In the data rows, 128 means zero.
Here are some numbered points:
[125  91  65 103  69 115  99 163 111 115 149  91 146 107 100  95 178 137
 131 141 164 202  96 211  95] 0
[137 139  58  85  77  77  92 206 135  96 177  93 172 127 139  89 149 156
  73  88 112 183 140 175 119] 1
[146 114 207 109 112 107 115 126 100 106 149 139 160 173 135  87 132  78
 127  93  48 134 122  75 138] 2
[108 113 153 136 136 135 137 101 122 133 100 112 134 139 113 145 126 136
 142 157 117  94 124 100 163] 3
[121 101 112 116 112 129 134 110 139 142 108  96 159 139 103 104 122 135
 117 136 126 127 130 118 158] 4
[109 122 116 171 107 125 109 153 118 133 139 119 122 113 121 137 134 122
 137 126 135 124 155 127  81] 5
[107  87 129 115  95 130 133 139 121 130 117 102 142 112 123 137 114 143
 125 133 157 112 149 136 134] 6
[117 179 144 155 199 173 160 131 114 160 165 181  89 140 164 125 116 142
 156  97  84  92  93 146 100] 7
[114 135 168 158 134 174 130 116 118 141 131 138 128 127 140 158 115 153
 181 132 144 102 118 126 125] 8
[106 107 142 129 121 145 116 118 133 111 118 101 155 105  98 136 139 120
 135 134 147 108 142 127 118] 9
[115 118 146 142 128 134 133 124 129 156 115 105 124 127 132 142 108 154
 136 146 140  97 129 118 137] 10
[123 109 139 112 118 139 126 107 124 115 117 118 161 107 105 121 133 116
 131 150 138 112 132 130 139] 11
[ 98 102 151 129 124 124 124 122 126 114 123 119 131 125 116 152 120 145
 140 125 133 107 142 114 148] 12
[136 102 109 154  97 160 112 160 138 127 135  96 106  78  99 121 161 159
 122 134 166 153 121 139  45] 13
[113 110 123 135 124 133 128 111 141 137  94  97 145 138  99 150 135 137
 126 128 124 134 135 116 143] 14
[197 160 172  89 126 133 155  80 100 137  72 168 181 110 142 128  99 101
 128  95 139 144 120 115 148] 15
[169 104 146 104 131 121 144 108 130 100  73 127 133 100 139 108  92 119
 125 123 154 147 127 139 169] 16
[148 148 129  70  94  15 110 243 174 100 206 138 146 122 175  84 129 140
  78  66 144 144 131 145 152] 17
[103 158 141 217 119  74 116 145 137 166 150 177  90 149 113 144 133  78
 153 141 112  91 180  78 120] 18
[124 147 157 173 134 115 127  99 196 137  69 118 179 122 131 202 182 146
 146 114  92 144 143 103 139] 19
[159 166  87 130 168 100 131 138 155 160 136 126 109 152 159 122 101 137
 113 148 118 130  88 148 162] 20
[124 115 151 131 134 134 149  95 128 144  95 121 133 133 117 134 119 117
 132 154 129  97 129  97 167] 21
[111  77 144 140 121  99 175 148 121 150 109  92 122 117 129 146 132 163
 106 140 145 118 162  67 198] 22
[111 126 155 129 142 138 142 100 117 126 101 136 120 136 125 145 128 145
 133 145 119 102 123  89 142] 23
[ 86 157 165   0 132 114  19   0 103   0 200 159 159  72 103 147 146  15
  84  69 145 116  36  37 193] 24
[ 78 148 142 255 127 101 109 139 158 173 179 157  81 134 132 173 126  59
 170 164 103  83 181  61 128] 25
[127 130 166 125 144 149 160 100 137 106  91 149 125 117 140 130 116 106
 137 186 141  81 146  84 154] 26
[ 92 134 140 198 116 148 124 134 128 165 144 125  96 116 120 153 122 103
 156 134 106 102 157  96  97] 27
[123  96  85  91  71  86 110 182 159 141 149  91 148 134 127 110 106 123
  94 114 144 153 118 161 158] 28
[128 162 144 175 129 180 193 175 110 221 159 215  78 159 148  98  97 129
 119 115  62  61 101 137 130] 29
[114  77 204 108 110 206  81 185  46 155 170 121  67  69 159  96 202 164
 163 129 144 216  92  57  70] 30
[136 197 129 180 198 185 137 137 116 180 161 173 109 136 150 173 116 176
 195 104  99 101  94 158  94] 31
Which three points above are nearest to each new point? Their numbers follow each, nearest first.
[134 167 112 171 180 104 118 126 138 159 154  98  98 146 148 137  98 169
 123 156 112 121  90 130 171] 20 10 3
[118 129  88 109 121 119 123  75 147 151  97  97 160 148 101 100 120 115
  88 141 116 138 140 100 194] 4 14 21
[142 193 120 125 218 129 172 106  86 112 139 188 103 175 162  92 125 107
 124 104  86 141 107 152 138] 7 20 23
[166 150 105 134 190  64 153 150 126 164 105 151  90 180 165 101 122 141
  84 172  70 120 115 144 142] 20 23 10
[142 105  54  77  47 116 129 164 147 162 122  60 192 131  78 112 125 133
  88 104 117 191 117 156 150] 28 1 4
[163 156  66  89  96  49 152 136 196 170 106  23 124 118 127 122 100 107
  53  92 110 179 147 110 225] 28 4 20
[126 112  79  89  77  67 116 180 139 124 152  96 181 137 124  98 129 140
  95 117 135 168 112 178 157] 28 1 0
[134  90 100 170  97 145  95 146 121 111 163 104 114  92 110 122 176 137
 136 127 174 155 144 177  37] 13 5 0
[148 143 156 110 159 148 167 103 131 110  88 143 115 101 146 106 105  93
 135 195 147  90 136  98 159] 26 21 23
[105 111 140 118 129 116 117 122 124 104 117 125 144 130 121 148 137 127
 159 122 129 118 151 106 141] 12 9 11
[170   0 132 160  49 160 107 100 133 115 125 100  73 141 149 143 155  86
  78 119 213 156 167 184  18] 13 5 6
[151 171 105 126 219 101 173 117  81 107 114 174 101 197 181  95 123 118
  94 126  80 132 118 155 153] 20 7 23
[135 105  51 100  54  92  90 180 119 103 161  84 164 101 101  90 175 134
 107 144 167 210  97 229  90] 0 1 28
[138 118  49 112  63 109  83 195 129 111 153  84 169  98 108  99 170 137
 103 126 154 213 116 210  83] 0 1 28
[129 185 133 156 199 138 158 106  86 128 154 175 103 171 157 138 132 132
 160 116 100 126 116 132 116] 7 31 8
[154 211 120 127 220 123 163  98  80 126 142 183 106 182 167 106 129 120
 144 124  83 139  89 153 130] 7 20 31
[ 72 112 146 105 152 104 107  82 148  68 103 147  97 137 145 188 120  83
 191  76 117  92 233  95 136] 12 23 9
[165 147 199  60 130 133 129  74 108 109  92 176 167 127 142 114  90  91
 100 108 119 134 101  95 145] 15 16 2
[112 140 117 128 106  91 105 172 134 103 154 129 136 120 125 109 147 135
 124 114 130 131 149 137 127] 5 12 6
[141 144 114 124 165 123 130 135 138 154 134 120 109 139 148 123 118 127
 134 159 124 121 101 146 152] 20 10 21
[172   0 121 150  45 161 112  99 133 105 121  97  76 127 135 140 175  79
  89 127 200 152 168 185   0] 13 5 0
[191 100 195  87 102 162 137  86 122  88 119 196 147  46 123 148 101 107
 147 106 134 141  81  39 136] 15 16 26
[202 166  85 111 204   5 147 182 143 174 100 138 105 202 160 115 136 139
  56 215  55 123  96 154 147] 20 4 10
[ 75  63 195 146 174 207 101 161 173  70 111  45 231  71  60 151 106 150
 158 148 179  38 133 109 114] 9 11 12
[134 158 134 121 177 123 148  96  87 121 123 158 124 171 144 136 135 132
 143 123 112 116 113 124 136] 23 3 21
[116 121 120 101 100  88 117 168 137 122 149 109 141 140 119 113 146 125
 120 133 151 142 115 166 148] 28 6 4
[190 152 171  78 132 110 152  82 121 153  78 164 147 142 130  96 100  97
 127 112 134 153 106 129 156] 15 16 21
[130  79  55  94  43  91  98 166 138 117 157  77 172 117 111 103 137 132
 103 143 168 204 106 224 101] 0 28 1
